500 stands for zero in the data rows.
Here are some points:
tensor([251, 678, 732, 718, 445, 677, 188, 445, 543, 427, 373, 590, 402, 621, 709, 549, 353, 560])
tensor([446, 568, 522, 608, 440, 623, 508, 453, 627, 679, 616, 419, 372, 654, 501, 421, 461, 614])
tensor([697, 267, 441, 174, 464, 221, 572, 545, 438, 475, 431, 557, 701, 452, 499, 652, 692, 547])
tensor([525, 652, 399, 517, 552, 552, 494, 669, 450, 396, 473, 411, 396, 436, 398, 343, 545, 475])
tensor([560, 312, 580, 442, 368, 413, 608, 522, 533, 519, 529, 456, 618, 459, 567, 549, 575, 528])
tensor([382, 699, 326, 309, 610, 643, 368, 800, 406, 194, 199, 454, 481, 348, 419, 430, 637, 437])
tensor([ 67, 495, 349, 482, 758, 545,  70, 216, 320,  13, 180, 999, 685, 365, 695, 770, 378, 216])
tensor([701, 634, 485, 415, 456, 553, 682, 602, 614, 766, 656, 266, 307, 536, 257, 343, 492, 664])
tensor([486, 532, 460, 223, 564, 465, 487, 810, 300, 267, 282, 463, 612, 354, 425, 477, 756, 426])
tensor([616, 114, 374, 336, 536, 252, 462, 355, 417, 467, 440, 686, 725, 336, 617, 734, 593, 367])
tensor([334, 518, 507, 543, 691, 557, 410, 337, 417, 461, 389, 816, 557, 524, 592, 637, 433, 501])
tensor([637, 432, 393, 457, 418, 502, 584, 554, 476, 565, 567, 289, 464, 421, 405, 384, 603, 451])
tensor([480, 466, 505, 469, 572, 481, 486, 651, 424, 391, 379, 549, 547, 446, 593, 569, 538, 442])
tensor([549, 552, 439, 511, 464, 518, 483, 392, 548, 506, 586, 496, 426, 434, 462, 510, 428, 498])
tensor([376, 431, 518, 509, 538, 509, 423, 296, 497, 481, 515, 713, 583, 527, 673, 680, 390, 532])
tensor([306, 957, 721, 758, 465, 811, 408, 468, 598, 509, 516, 358, 267, 637, 498, 326, 209, 646])
tensor([506, 745, 524, 517, 588, 595, 507, 806, 451, 455, 398, 344, 392, 551, 297, 391, 595, 620])
tensor([516, 525, 385, 284, 472, 452, 397, 667, 458, 262, 323, 453, 533, 376, 395, 527, 571, 464])
tensor([533, 529, 714, 647, 454, 572, 533, 453, 637, 650, 527, 431, 477, 641, 557, 524, 466, 611])
tensor([710, 568, 482, 281, 520, 454, 629, 675, 486, 560, 481, 252, 512, 410, 328, 482, 647, 651])
tensor([456, 496, 350, 555, 401, 529, 494, 500, 523, 487, 658, 458, 345, 406, 435, 388, 439, 481])
tensor([373, 245, 308, 363, 519, 427, 325, 641, 445, 291, 290, 617, 606, 399, 633, 666, 637, 333])
tensor([490, 532, 482, 663, 487, 505, 511, 627, 464, 670, 626, 443, 420, 454, 452, 439, 469, 554])
tensor([427, 712, 621, 585, 529, 611, 643, 545, 547, 608, 646, 399, 319, 499, 320, 333, 391, 524])
tensor([405, 474, 610, 617, 529, 482, 512, 299, 482, 487, 568, 657, 527, 581, 563, 575, 364, 490])
tensor([594, 307, 341, 395, 559, 403, 553, 504, 478, 564, 443, 469, 608, 529, 514, 548, 628, 497])
tensor([563, 501, 556, 536, 603, 510, 580, 380, 508, 655, 516, 644, 497, 590, 511, 534, 472, 604])
Then 10 other points, each followed by its number:
tensor([522, 170, 629, 382, 445, 384, 580, 506, 462, 449, 438, 632, 707, 373, 738, 630, 612, 434]) 0
tensor([495, 500, 406, 277, 513, 440, 427, 678, 458, 238, 229, 469, 625, 553, 483, 547, 602, 465]) 1
tensor([669, 443, 572, 351, 471, 406, 669, 562, 456, 604, 501, 447, 634, 507, 510, 518, 617, 524]) 2
tensor([634, 544, 413, 466, 436, 525, 483, 592, 609, 557, 492, 295, 425, 516, 359, 401, 649, 602]) 3
tensor([567, 578, 558, 522, 504, 437, 435, 473, 521, 561, 501, 456, 490, 552, 432, 544, 478, 475]) 4
tensor([698, 128, 312, 267, 554, 275, 786, 559, 408, 535, 524, 627, 714, 383, 559, 628, 622, 429]) 5
tensor([698, 513, 649, 527, 507, 453, 514, 616, 538, 581, 381, 365, 580, 707, 491, 493, 705, 571]) 6
tensor([334, 731, 550, 718, 431, 667, 370, 439, 514, 383, 577, 382, 340, 517, 409, 329, 430, 470]) 7
tensor([750, 240, 558, 345, 436, 262, 619, 515, 519, 547, 485, 486, 681, 577, 566, 643, 615, 509]) 8
tensor([607, 123, 261, 346, 501, 249, 638, 443, 398, 447, 543, 625, 625, 310, 524, 640, 594, 346]) 9
Which of these numbered points is nearest to each point below, ignoring the 3 directions in which the first points spread most? Its number follows each.
tensor([386, 265, 604, 688, 625, 445, 225, 251, 577, 459, 274, 877, 678, 685, 911, 788, 431, 352]) > 6
tensor([472, 437, 431, 656, 476, 521, 358, 378, 601, 598, 524, 493, 489, 599, 548, 514, 471, 467]) > 3
tensor([563, 488, 427, 355, 596, 405, 474, 408, 476, 536, 459, 618, 589, 510, 418, 585, 559, 483]) > 4
tensor([636, 791, 455, 591, 448, 631, 577, 731, 579, 592, 565, 132, 290, 648, 306, 181, 546, 617]) > 3
tensor([593, 337, 389, 512, 471, 375, 630, 422, 474, 558, 678, 522, 475, 445, 462, 497, 453, 466]) > 9
tensor([689, 456, 632, 719, 519, 544, 594, 432, 589, 744, 582, 366, 484, 656, 564, 467, 534, 584]) > 6
tensor([462, 700, 389, 586, 473, 558, 556, 690, 460, 417, 594, 336, 294, 404, 324, 252, 452, 437]) > 9
tensor([491, 422, 280, 419, 424, 460, 511, 625, 462, 458, 607, 413, 392, 331, 402, 426, 487, 481]) > 9
tensor([447, 612, 433, 446, 629, 500, 388, 375, 488, 474, 398, 647, 559, 537, 471, 567, 484, 449]) > 4
tensor([481, 410, 371, 355, 566, 487, 460, 504, 446, 456, 410, 554, 583, 364, 487, 570, 607, 460]) > 3
tensor([537, 609, 417, 390, 628, 535, 552, 729, 408, 478, 416, 478, 430, 462, 352, 437, 586, 561]) > 5
tensor([477, 522, 645, 756, 526, 546, 297, 428, 617, 509, 384, 623, 484, 734, 764, 560, 402, 460]) > 6
tensor([382, 714, 678, 789, 435, 662, 390, 288, 527, 479, 602, 450, 414, 547, 555, 420, 323, 482]) > 7
tensor([626, 670, 397, 417, 271, 536, 768, 876, 566, 629, 802, 139, 211, 416, 176, 143, 574, 686]) > 9
tensor([423, 558, 485, 305, 660, 448, 432, 704, 330, 268, 228, 648, 624, 483, 486, 543, 598, 437]) > 2
tensor([598,  90, 443, 400, 590, 276, 383, 535, 519, 494, 254, 710, 749, 558, 788, 793, 640, 385]) > 6
tensor([543, 427, 408, 463, 567, 438, 534, 486, 475, 500, 489, 571, 533, 467, 523, 535, 511, 462]) > 5
tensor([427, 401, 660, 571, 517, 477, 498, 179, 515, 605, 572, 739, 626, 430, 646, 711, 390, 509]) > 2
tensor([553, 684, 454, 443, 421, 562, 441, 736, 530, 372, 426, 231, 363, 472, 406, 347, 415, 431]) > 4
tensor([411, 513, 672, 643, 453, 515, 439, 184, 629, 506, 458, 649, 597, 785, 697, 633, 278, 538]) > 1
